In the data rows, 128 means zero.
Each row of this table is followed by its label. One hidden rule gives the labels. It looks at one to three of the table's principal directions, none of them among the few with the most spread.
[117, 122, 166, 166, 111, 142, 180, 132, 131, 131, 151, 70, 124, 105, 85, 108, 116, 116, 121, 129, 143, 111, 100,
 147, 142, 119, 110, 74, 108, 142, 140, 159, 129, 98] J39
[145, 150, 125, 101, 134, 128, 79, 106, 125, 141, 110, 169, 122, 130, 161, 120, 149, 104, 92, 118, 107, 140, 134,
 93, 63, 159, 112, 166, 174, 148, 124, 123, 115, 164] J216
[122, 108, 82, 175, 123, 137, 161, 139, 110, 106, 140, 112, 125, 93, 151, 165, 120, 110, 156, 172, 114, 97, 97,
 154, 111, 62, 71, 146, 76, 116, 118, 90, 153, 113] J199
[124, 123, 90, 157, 80, 136, 144, 141, 129, 75, 118, 89, 85, 125, 126, 142, 123, 155, 168, 150, 119, 121, 111,
 140, 99, 86, 104, 126, 74, 121, 183, 134, 119, 122] J199
[127, 155, 150, 151, 117, 136, 139, 125, 141, 146, 128, 123, 132, 129, 173, 128, 128, 103, 123, 144, 141, 108, 119,
 136, 101, 116, 92, 120, 173, 139, 139, 120, 149, 137] J199
[133, 103, 53, 110, 145, 90, 118, 136, 113, 96, 110, 161, 117, 144, 122, 155, 131, 161, 147, 148, 105, 148, 125,
 135, 113, 84, 123, 174, 85, 123, 113, 110, 129, 111] J199
[112, 129, 147, 136, 131, 114, 163, 134, 127, 143, 137, 108, 150, 137, 103, 114, 118, 127, 111, 128, 145, 124, 119,
 142, 146, 125, 127, 88, 141, 151, 125, 139, 136, 99] J68
[131, 80, 113, 116, 119, 99, 131, 98, 107, 122, 128, 136, 176, 73, 140, 104, 157, 80, 93, 133, 101, 127, 88,
 124, 108, 147, 150, 147, 101, 152, 54, 101, 129, 137] J68
[130, 128, 154, 154, 131, 96, 181, 117, 138, 120, 136, 97, 121, 143, 106, 136, 112, 119, 131, 142, 139, 119, 89,
 153, 135, 63, 102, 108, 119, 152, 136, 159, 140, 90] J39
[146, 196, 149, 56, 183, 90, 54, 126, 135, 174, 83, 186, 135, 194, 139, 104, 130, 167, 102, 114, 133, 154, 201,
 75, 139, 195, 162, 155, 195, 147, 134, 110, 87, 127] J216
[130, 174, 144, 129, 124, 147, 100, 109, 128, 160, 111, 137, 151, 111, 194, 100, 137, 90, 109, 143, 130, 106, 124,
 103, 80, 161, 106, 135, 178, 147, 117, 90, 131, 151] J199
[135, 143, 147, 115, 137, 152, 95, 116, 137, 150, 131, 162, 133, 134, 168, 135, 136, 102, 116, 109, 130, 130, 141,
 115, 114, 151, 131, 145, 184, 119, 120, 126, 141, 170] J199
[137, 106, 67, 110, 120, 118, 98, 128, 116, 110, 112, 151, 139, 103, 149, 129, 146, 152, 158, 150, 108, 137, 138,
 120, 119, 145, 154, 176, 76, 94, 104, 89, 117, 140] J68
[122, 133, 156, 137, 114, 132, 151, 110, 132, 125, 133, 102, 137, 118, 126, 108, 123, 101, 113, 121, 129, 122, 94,
 121, 114, 126, 119, 105, 143, 149, 125, 152, 136, 119] J39
[140, 142, 122, 99, 134, 136, 79, 111, 138, 137, 112, 170, 127, 141, 168, 121, 140, 126, 130, 115, 128, 142, 139,
 110, 106, 150, 152, 159, 166, 116, 117, 123, 131, 165] J199
[125, 121, 145, 140, 156, 125, 150, 149, 132, 137, 142, 121, 117, 142, 93, 144, 112, 144, 136, 125, 143, 126, 144,
 151, 181, 105, 126, 108, 117, 120, 128, 138, 135, 103] J39
[130, 142, 170, 169, 113, 144, 169, 114, 136, 161, 154, 83, 158, 89, 129, 107, 122, 111, 146, 155, 155, 97, 108,
 144, 142, 138, 122, 104, 108, 106, 125, 129, 129, 113] J199
[120, 132, 167, 161, 118, 109, 194, 128, 141, 142, 151, 89, 145, 137, 108, 130, 114, 122, 127, 142, 154, 115, 105,
 158, 145, 97, 107, 88, 140, 139, 144, 158, 145, 96] J199
[109, 136, 167, 160, 153, 126, 192, 135, 130, 156, 156, 101, 145, 135, 97, 126, 102, 103, 103, 131, 152, 112, 99,
 153, 145, 90, 83, 77, 162, 157, 118, 155, 163, 80] J39
[133, 168, 99, 107, 126, 134, 75, 124, 120, 123, 90, 157, 114, 139, 183, 125, 137, 122, 116, 137, 105, 126, 141,
 89, 63, 145, 100, 164, 161, 149, 144, 91, 116, 152] J39
[148, 181, 147, 98, 150, 162, 52, 149, 147, 147, 99, 168, 57, 168, 135, 120, 135, 157, 107, 97, 126, 150, 193,
 95, 98, 174, 107, 141, 199, 133, 178, 147, 104, 163] J216
[134, 182, 159, 148, 126, 167, 115, 138, 146, 138, 118, 116, 74, 145, 143, 123, 116, 128, 125, 127, 138, 117, 137,
 117, 90, 123, 70, 113, 178, 140, 182, 151, 129, 134] J68
[134, 181, 174, 143, 126, 156, 116, 139, 140, 173, 126, 113, 119, 124, 142, 107, 130, 129, 117, 136, 147, 109, 164,
 117, 120, 176, 102, 108, 166, 129, 164, 121, 109, 137] J68
[127, 125, 108, 68, 147, 96, 96, 151, 129, 165, 122, 176, 175, 161, 107, 116, 143, 196, 129, 115, 143, 168, 205,
 118, 179, 217, 207, 141, 145, 91, 119, 118, 106, 131] J39
[122, 98, 134, 158, 131, 131, 171, 152, 131, 126, 156, 110, 119, 123, 93, 152, 119, 138, 141, 131, 141, 124, 128,
 169, 170, 95, 117, 104, 105, 112, 131, 145, 146, 109] J216
[112, 119, 173, 142, 123, 150, 171, 129, 143, 152, 167, 97, 162, 127, 94, 118, 111, 134, 146, 110, 165, 126, 125,
 148, 192, 146, 169, 80, 132, 94, 126, 166, 145, 114] J216
[134, 146, 116, 146, 133, 164, 106, 138, 126, 134, 122, 132, 91, 111, 142, 125, 129, 121, 126, 138, 123, 115, 131,
 127, 90, 122, 83, 135, 132, 130, 139, 115, 128, 139] J216
[114, 131, 139, 141, 120, 128, 166, 143, 135, 131, 140, 103, 128, 140, 100, 123, 115, 144, 127, 127, 143, 131, 124,
 142, 137, 123, 113, 93, 141, 132, 150, 158, 139, 101] J216
[125, 113, 131, 150, 104, 118, 157, 125, 123, 110, 134, 94, 127, 112, 113, 129, 128, 119, 130, 139, 124, 116, 107,
 140, 127, 108, 122, 113, 91, 140, 138, 129, 119, 118] J199
[133, 139, 85, 109, 102, 151, 77, 131, 126, 104, 108, 148, 116, 131, 168, 142, 138, 157, 166, 130, 114, 135, 158,
 103, 109, 157, 153, 168, 111, 88, 157, 101, 109, 168] J216
[132, 166, 153, 107, 139, 141, 96, 135, 135, 154, 125, 143, 130, 157, 132, 134, 124, 150, 133, 113, 140, 133, 181,
 104, 151, 175, 151, 131, 158, 108, 159, 126, 105, 145] J216
[126, 128, 121, 124, 104, 146, 112, 108, 125, 110, 122, 129, 125, 118, 155, 123, 135, 101, 120, 117, 114, 126, 104,
 111, 88, 131, 128, 135, 139, 139, 131, 129, 130, 155] J216
[112, 83, 120, 168, 109, 157, 167, 134, 120, 108, 157, 102, 133, 87, 127, 145, 125, 96, 136, 130, 127, 108, 93,
 161, 141, 92, 115, 106, 98, 119, 107, 124, 160, 132] J216
[116, 101, 176, 157, 142, 75, 225, 135, 137, 129, 156, 73, 143, 142, 47, 124, 103, 136, 122, 133, 156, 125, 93,
 176, 198, 70, 126, 64, 102, 155, 119, 180, 144, 50] J199
[149, 105, 73, 119, 163, 110, 105, 131, 114, 91, 115, 162, 94, 126, 133, 176, 126, 143, 161, 146, 92, 136, 130,
 122, 129, 74, 107, 200, 70, 102, 106, 107, 127, 121] J39
[126, 106, 101, 98, 154, 133, 96, 164, 126, 120, 120, 155, 110, 141, 100, 135, 127, 181, 147, 110, 125, 153, 182,
 128, 188, 155, 171, 137, 105, 95, 119, 120, 121, 126] J199
[128, 124, 96, 114, 136, 154, 89, 150, 121, 132, 123, 144, 127, 117, 129, 129, 130, 170, 167, 131, 131, 130, 176,
 123, 169, 166, 171, 145, 86, 76, 123, 91, 110, 141] J216
[126, 116, 121, 134, 117, 133, 134, 122, 133, 118, 130, 132, 124, 122, 142, 127, 133, 112, 122, 125, 125, 131, 105,
 137, 103, 112, 117, 127, 145, 135, 120, 138, 149, 138] J39
[119, 111, 135, 151, 117, 105, 179, 115, 123, 125, 147, 107, 161, 119, 130, 142, 123, 100, 123, 143, 131, 114, 91,
 148, 128, 92, 113, 117, 122, 141, 115, 130, 148, 110] J216
[132, 150, 130, 117, 112, 130, 112, 139, 133, 155, 124, 135, 151, 127, 148, 119, 142, 154, 137, 140, 137, 130, 173,
 116, 129, 193, 145, 137, 142, 101, 150, 109, 109, 145] J216
[138, 138, 177, 144, 141, 104, 158, 109, 132, 148, 135, 108, 132, 121, 112, 113, 126, 94, 95, 133, 131, 116, 101,
 132, 121, 111, 98, 111, 142, 166, 117, 147, 126, 106] J68
[143, 124, 59, 59, 129, 117, 28, 121, 110, 121, 82, 196, 144, 120, 173, 106, 165, 156, 130, 125, 97, 157, 174,
 83, 101, 206, 195, 197, 112, 109, 95, 65, 90, 177] J39
[129, 124, 138, 132, 117, 153, 114, 114, 125, 107, 123, 122, 100, 115, 133, 122, 132, 91, 103, 106, 109, 125, 101,
 114, 92, 120, 110, 123, 140, 157, 129, 141, 129, 149] J199
[115, 138, 157, 133, 123, 125, 151, 140, 136, 133, 132, 103, 132, 148, 107, 120, 115, 140, 125, 119, 147, 126, 137,
 134, 161, 133, 139, 88, 141, 138, 149, 144, 127, 109] J216
[132, 146, 161, 139, 179, 111, 149, 123, 122, 157, 136, 130, 127, 135, 107, 131, 112, 99, 93, 132, 129, 115, 114,
 129, 131, 95, 78, 120, 151, 166, 106, 134, 136, 92] J39
[111, 108, 160, 137, 109, 133, 164, 129, 136, 124, 148, 100, 140, 129, 101, 119, 123, 117, 115, 104, 142, 131, 112,
 143, 155, 131, 147, 81, 143, 138, 132, 163, 142, 122] J199
[127, 115, 104, 98, 128, 122, 107, 135, 130, 114, 121, 146, 127, 148, 113, 130, 129, 167, 148, 113, 127, 153, 150,
 122, 151, 145, 174, 140, 114, 103, 131, 136, 119, 133] J199
[124, 136, 130, 105, 138, 116, 115, 129, 132, 132, 121, 146, 134, 160, 124, 128, 125, 141, 121, 112, 134, 143, 143,
 121, 138, 136, 150, 125, 154, 135, 133, 134, 126, 130] J199
[129, 154, 166, 112, 171, 115, 125, 129, 132, 153, 132, 148, 119, 177, 103, 144, 113, 122, 95, 102, 137, 137, 146,
 119, 142, 117, 114, 117, 182, 157, 139, 153, 127, 117] J216
[136, 145, 165, 123, 156, 122, 114, 107, 120, 165, 128, 147, 140, 123, 136, 113, 138, 74, 67, 117, 124, 118, 119,
 116, 98, 138, 104, 125, 176, 178, 100, 119, 124, 139] J199
[112, 100, 58, 124, 121, 151, 111, 142, 100, 113, 130, 134, 160, 90, 140, 135, 129, 149, 170, 147, 116, 120, 141,
 125, 151, 149, 165, 152, 55, 78, 99, 68, 124, 132] J216
[138, 140, 78, 97, 134, 131, 58, 129, 116, 113, 87, 173, 108, 129, 176, 125, 145, 134, 126, 134, 101, 135, 148,
 100, 85, 143, 130, 175, 130, 136, 119, 79, 113, 160] J199
[129, 114, 129, 124, 123, 155, 112, 142, 139, 124, 137, 138, 103, 133, 114, 134, 132, 145, 137, 104, 134, 142, 149,
 138, 145, 141, 149, 121, 133, 104, 141, 148, 131, 151] J39
[120, 98, 145, 110, 130, 125, 134, 118, 128, 111, 137, 127, 129, 136, 94, 123, 126, 115, 106, 87, 122, 147, 111,
 125, 149, 128, 159, 109, 137, 144, 110, 166, 134, 129] J39
[130, 126, 81, 118, 133, 117, 113, 151, 126, 104, 118, 143, 102, 163, 113, 162, 119, 187, 172, 136, 127, 142, 161,
 135, 148, 103, 143, 152, 87, 96, 162, 121, 113, 122] J39
[141, 140, 103, 121, 115, 139, 96, 123, 129, 96, 105, 132, 102, 122, 163, 139, 129, 142, 165, 140, 107, 128, 133,
 102, 110, 127, 124, 171, 102, 103, 144, 113, 117, 143] J199
[114, 150, 121, 124, 90, 146, 120, 151, 144, 99, 112, 105, 94, 172, 121, 129, 115, 180, 160, 115, 144, 140, 153,
 126, 136, 133, 150, 99, 133, 118, 202, 149, 115, 133] J216
[122, 138, 143, 148, 123, 175, 124, 146, 140, 137, 139, 121, 111, 124, 143, 137, 120, 129, 146, 122, 144, 115, 146,
 138, 147, 134, 121, 111, 144, 102, 146, 127, 144, 145] J199
[125, 128, 163, 109, 128, 131, 125, 131, 139, 146, 134, 123, 141, 137, 101, 102, 129, 144, 119, 101, 145, 142, 150,
 123, 169, 177, 177, 99, 145, 122, 128, 151, 117, 129] J68
[139, 122, 139, 127, 166, 131, 116, 105, 108, 148, 133, 145, 145, 86, 139, 120, 135, 72, 92, 130, 105, 113, 107,
 110, 113, 133, 103, 153, 126, 148, 66, 103, 130, 129] J216
[136, 145, 122, 129, 104, 127, 114, 127, 132, 113, 108, 111, 112, 123, 141, 115, 132, 146, 148, 143, 123, 124, 134,
 116, 114, 140, 131, 136, 104, 124, 153, 119, 105, 131] J39
[116, 156, 170, 151, 120, 149, 158, 146, 146, 135, 138, 98, 100, 153, 110, 127, 109, 131, 117, 115, 147, 124, 129,
 136, 127, 119, 88, 81, 177, 145, 177, 173, 143, 113] J39
[132, 95, 173, 139, 152, 91, 176, 109, 125, 142, 151, 111, 163, 105, 100, 122, 128, 89, 102, 127, 131, 119, 95,
 147, 172, 107, 135, 111, 114, 150, 71, 140, 141, 99] J39
[139, 141, 162, 131, 135, 121, 126, 127, 140, 110, 119, 116, 82, 155, 113, 140, 118, 126, 123, 112, 124, 130, 129,
 123, 137, 98, 113, 121, 136, 151, 157, 157, 118, 124] J39
[125, 184, 135, 112, 145, 176, 73, 154, 134, 149, 107, 148, 94, 153, 148, 119, 119, 151, 126, 114, 133, 129, 184,
 96, 120, 174, 112, 124, 181, 122, 166, 115, 117, 146] J199
[114, 91, 127, 148, 125, 103, 182, 110, 115, 146, 152, 114, 192, 87, 125, 106, 136, 82, 99, 146, 134, 114, 73,
 157, 123, 113, 126, 106, 120, 153, 63, 116, 157, 105] J39
[135, 147, 144, 131, 122, 150, 103, 116, 132, 115, 115, 134, 94, 129, 161, 132, 131, 92, 107, 114, 111, 122, 116,
 108, 83, 118, 92, 137, 166, 156, 143, 134, 132, 156] J199
[131, 121, 99, 94, 118, 135, 81, 121, 123, 103, 105, 152, 126, 125, 155, 122, 140, 135, 137, 114, 106, 143, 139,
 99, 119, 159, 164, 159, 121, 116, 118, 111, 118, 157] J199
[137, 139, 147, 101, 146, 126, 106, 126, 139, 139, 121, 145, 124, 143, 121, 115, 128, 145, 128, 110, 131, 146, 150,
 111, 149, 158, 154, 135, 148, 117, 123, 146, 122, 130] J68
[136, 137, 99, 90, 124, 131, 73, 127, 129, 106, 100, 161, 103, 152, 144, 130, 137, 153, 135, 110, 112, 152, 152,
 100, 107, 148, 154, 160, 135, 121, 145, 125, 110, 157] J199
[129, 132, 152, 123, 138, 138, 121, 111, 129, 140, 130, 131, 135, 118, 132, 110, 129, 98, 104, 113, 127, 126, 112,
 117, 120, 140, 128, 121, 152, 144, 105, 136, 135, 134] J199
Which label does each new row get?
[125, 148, 57, 73, 94, 145, 36, 127, 119, 93, 78, 179, 115, 153, 194, 125, 150, 152, 133, 113, 97, 154, 161,
 77, 60, 179, 159, 177, 156, 125, 158, 89, 106, 190] J39
[119, 95, 112, 114, 127, 157, 115, 150, 131, 115, 142, 137, 120, 128, 100, 137, 126, 160, 153, 99, 133, 147, 155,
 136, 180, 151, 178, 121, 107, 83, 125, 142, 133, 142] J199
[134, 120, 118, 133, 135, 114, 134, 141, 125, 130, 125, 116, 128, 112, 107, 119, 129, 158, 150, 150, 131, 125, 143,
 137, 160, 135, 141, 131, 77, 110, 121, 111, 110, 105] J199
[117, 139, 193, 158, 151, 101, 205, 112, 135, 183, 163, 94, 185, 124, 99, 107, 109, 96, 103, 143, 166, 106, 92,
 157, 159, 109, 111, 76, 155, 152, 98, 151, 152, 75] J199
[113, 101, 165, 145, 114, 133, 183, 138, 140, 109, 158, 80, 114, 141, 56, 131, 107, 143, 134, 97, 146, 138, 113,
 152, 182, 108, 147, 71, 112, 125, 153, 196, 135, 99] J216
[119, 87, 74, 166, 85, 107, 181, 150, 119, 88, 141, 88, 129, 111, 106, 158, 127, 166, 181, 170, 129, 119, 114,
 172, 141, 80, 126, 126, 34, 98, 154, 115, 124, 104] J199
[126, 96, 41, 128, 66, 179, 69, 132, 110, 64, 110, 145, 95, 94, 184, 156, 155, 128, 161, 127, 89, 129, 130,
 115, 66, 134, 139, 175, 79, 95, 152, 83, 117, 204] J39
[142, 145, 123, 62, 150, 111, 53, 115, 120, 126, 94, 180, 123, 160, 139, 125, 143, 135, 100, 94, 101, 157, 168,
 73, 117, 180, 166, 169, 158, 144, 124, 117, 93, 160] J216
[132, 168, 167, 88, 128, 134, 84, 120, 141, 154, 107, 142, 140, 147, 147, 90, 135, 136, 108, 102, 135, 142, 164,
 87, 132, 207, 166, 123, 186, 135, 137, 133, 107, 149] J68
[121, 147, 137, 140, 93, 148, 132, 131, 140, 133, 125, 114, 124, 127, 150, 110, 134, 125, 122, 130, 138, 124, 125,
 129, 93, 148, 112, 107, 165, 134, 158, 138, 135, 143] J216
[138, 72, 62, 128, 122, 106, 129, 135, 113, 100, 132, 142, 133, 98, 119, 152, 145, 154, 165, 153, 109, 137, 127,
 151, 140, 108, 150, 172, 43, 87, 100, 101, 123, 129] J68
[129, 167, 205, 108, 155, 137, 115, 130, 157, 172, 125, 135, 125, 164, 119, 94, 119, 129, 98, 92, 159, 138, 157,
 118, 165, 171, 148, 86, 214, 146, 132, 164, 134, 127] J199
[128, 148, 148, 88, 122, 135, 77, 99, 121, 147, 111, 154, 163, 123, 167, 96, 147, 92, 87, 100, 117, 133, 136,
 82, 101, 199, 165, 137, 178, 152, 106, 107, 111, 170] J39
[112, 122, 116, 123, 110, 126, 147, 134, 134, 113, 140, 125, 140, 164, 119, 154, 116, 152, 151, 116, 140, 141, 132,
 137, 146, 115, 152, 117, 135, 108, 159, 151, 139, 129] J216
[133, 101, 27, 128, 105, 108, 104, 124, 97, 78, 102, 145, 134, 96, 178, 156, 144, 135, 167, 176, 86, 119, 113,
 122, 83, 96, 121, 198, 43, 111, 111, 54, 118, 140] J199
[140, 157, 45, 113, 88, 122, 69, 150, 121, 97, 81, 149, 101, 144, 181, 146, 147, 192, 178, 170, 110, 133, 179,
 109, 76, 148, 128, 185, 89, 98, 191, 68, 86, 158] J68
[130, 119, 90, 127, 108, 125, 111, 113, 112, 111, 111, 135, 140, 95, 168, 118, 146, 105, 122, 148, 104, 120, 104,
 116, 77, 131, 117, 156, 110, 140, 106, 91, 126, 145] J68
[126, 108, 172, 158, 144, 135, 181, 145, 145, 132, 162, 98, 104, 135, 70, 142, 108, 135, 135, 114, 150, 128, 121,
 165, 183, 91, 115, 87, 123, 117, 137, 184, 149, 96] J68
[131, 166, 143, 115, 147, 118, 132, 147, 152, 156, 131, 145, 115, 192, 107, 142, 112, 182, 143, 122, 158, 151, 168,
 134, 143, 131, 124, 121, 179, 106, 177, 170, 131, 112] J216
[125, 134, 90, 112, 108, 160, 83, 149, 127, 114, 115, 143, 107, 138, 138, 133, 134, 169, 156, 119, 127, 140, 170,
 118, 125, 162, 157, 139, 117, 94, 163, 112, 110, 160] J199
[133, 125, 144, 135, 136, 114, 142, 127, 130, 123, 131, 115, 113, 139, 101, 135, 121, 132, 129, 125, 132, 127, 124,
 138, 146, 102, 128, 119, 110, 137, 136, 143, 119, 113] J68
[129, 176, 119, 98, 122, 98, 99, 138, 127, 128, 87, 141, 117, 172, 144, 118, 132, 155, 105, 133, 117, 142, 161,
 92, 86, 158, 108, 138, 171, 166, 175, 118, 99, 124] J216
[146, 163, 88, 133, 123, 128, 94, 114, 125, 135, 103, 152, 124, 115, 194, 128, 140, 124, 146, 173, 116, 113, 123,
 114, 56, 120, 89, 181, 127, 120, 131, 82, 123, 145] J216
[125, 126, 108, 154, 103, 109, 162, 107, 120, 122, 133, 113, 159, 107, 163, 136, 132, 97, 132, 165, 122, 108, 82,
 137, 82, 92, 94, 141, 116, 139, 120, 109, 143, 121] J216
[122, 150, 161, 136, 140, 155, 122, 122, 125, 157, 126, 111, 158, 90, 155, 92, 122, 100, 127, 138, 137, 99, 127,
 111, 154, 166, 134, 112, 132, 126, 91, 92, 132, 121] J199
[123, 147, 99, 142, 91, 151, 126, 141, 131, 121, 120, 109, 122, 118, 145, 118, 129, 160, 163, 153, 134, 122, 137,
 126, 102, 148, 119, 129, 109, 99, 167, 117, 120, 131] J39
[130, 130, 79, 120, 127, 149, 96, 147, 122, 109, 112, 139, 100, 123, 130, 130, 128, 166, 159, 137, 116, 135, 150,
 118, 119, 138, 128, 152, 94, 99, 141, 110, 117, 131] J199
[127, 132, 79, 128, 114, 160, 85, 128, 122, 102, 108, 148, 99, 123, 171, 136, 134, 125, 145, 133, 113, 124, 122,
 121, 81, 110, 117, 155, 121, 122, 135, 97, 132, 161] J199
[128, 114, 118, 127, 128, 87, 163, 138, 129, 131, 138, 119, 146, 145, 90, 135, 125, 167, 145, 143, 140, 140, 136,
 149, 157, 118, 144, 124, 99, 114, 137, 143, 121, 95] J216
[133, 142, 107, 116, 114, 166, 72, 131, 124, 119, 106, 154, 108, 110, 185, 126, 145, 112, 122, 123, 105, 126, 145,
 98, 82, 165, 113, 158, 154, 125, 133, 97, 126, 175] J68
[109, 109, 147, 137, 119, 198, 120, 152, 123, 126, 142, 95, 112, 81, 91, 89, 123, 127, 123, 95, 131, 122, 140,
 122, 170, 185, 153, 77, 109, 113, 115, 137, 126, 131] J68
[132, 118, 164, 122, 124, 114, 140, 112, 130, 131, 134, 113, 147, 115, 115, 112, 132, 111, 113, 116, 127, 129, 119,
 121, 150, 148, 152, 117, 125, 137, 111, 142, 120, 125] J199
[131, 89, 161, 138, 170, 106, 161, 124, 115, 152, 155, 125, 147, 100, 78, 124, 130, 92, 87, 119, 127, 121, 112,
 151, 171, 114, 126, 108, 110, 154, 67, 132, 133, 102] J216
[132, 177, 158, 147, 126, 150, 114, 102, 119, 153, 113, 113, 143, 89, 191, 100, 130, 66, 104, 153, 118, 86, 105,
 95, 77, 145, 78, 134, 155, 161, 113, 83, 125, 137] J68
[151, 166, 133, 106, 154, 101, 91, 111, 128, 162, 107, 170, 144, 136, 175, 127, 143, 116, 110, 147, 119, 127, 149,
 101, 92, 152, 109, 176, 165, 138, 115, 97, 115, 142] J199
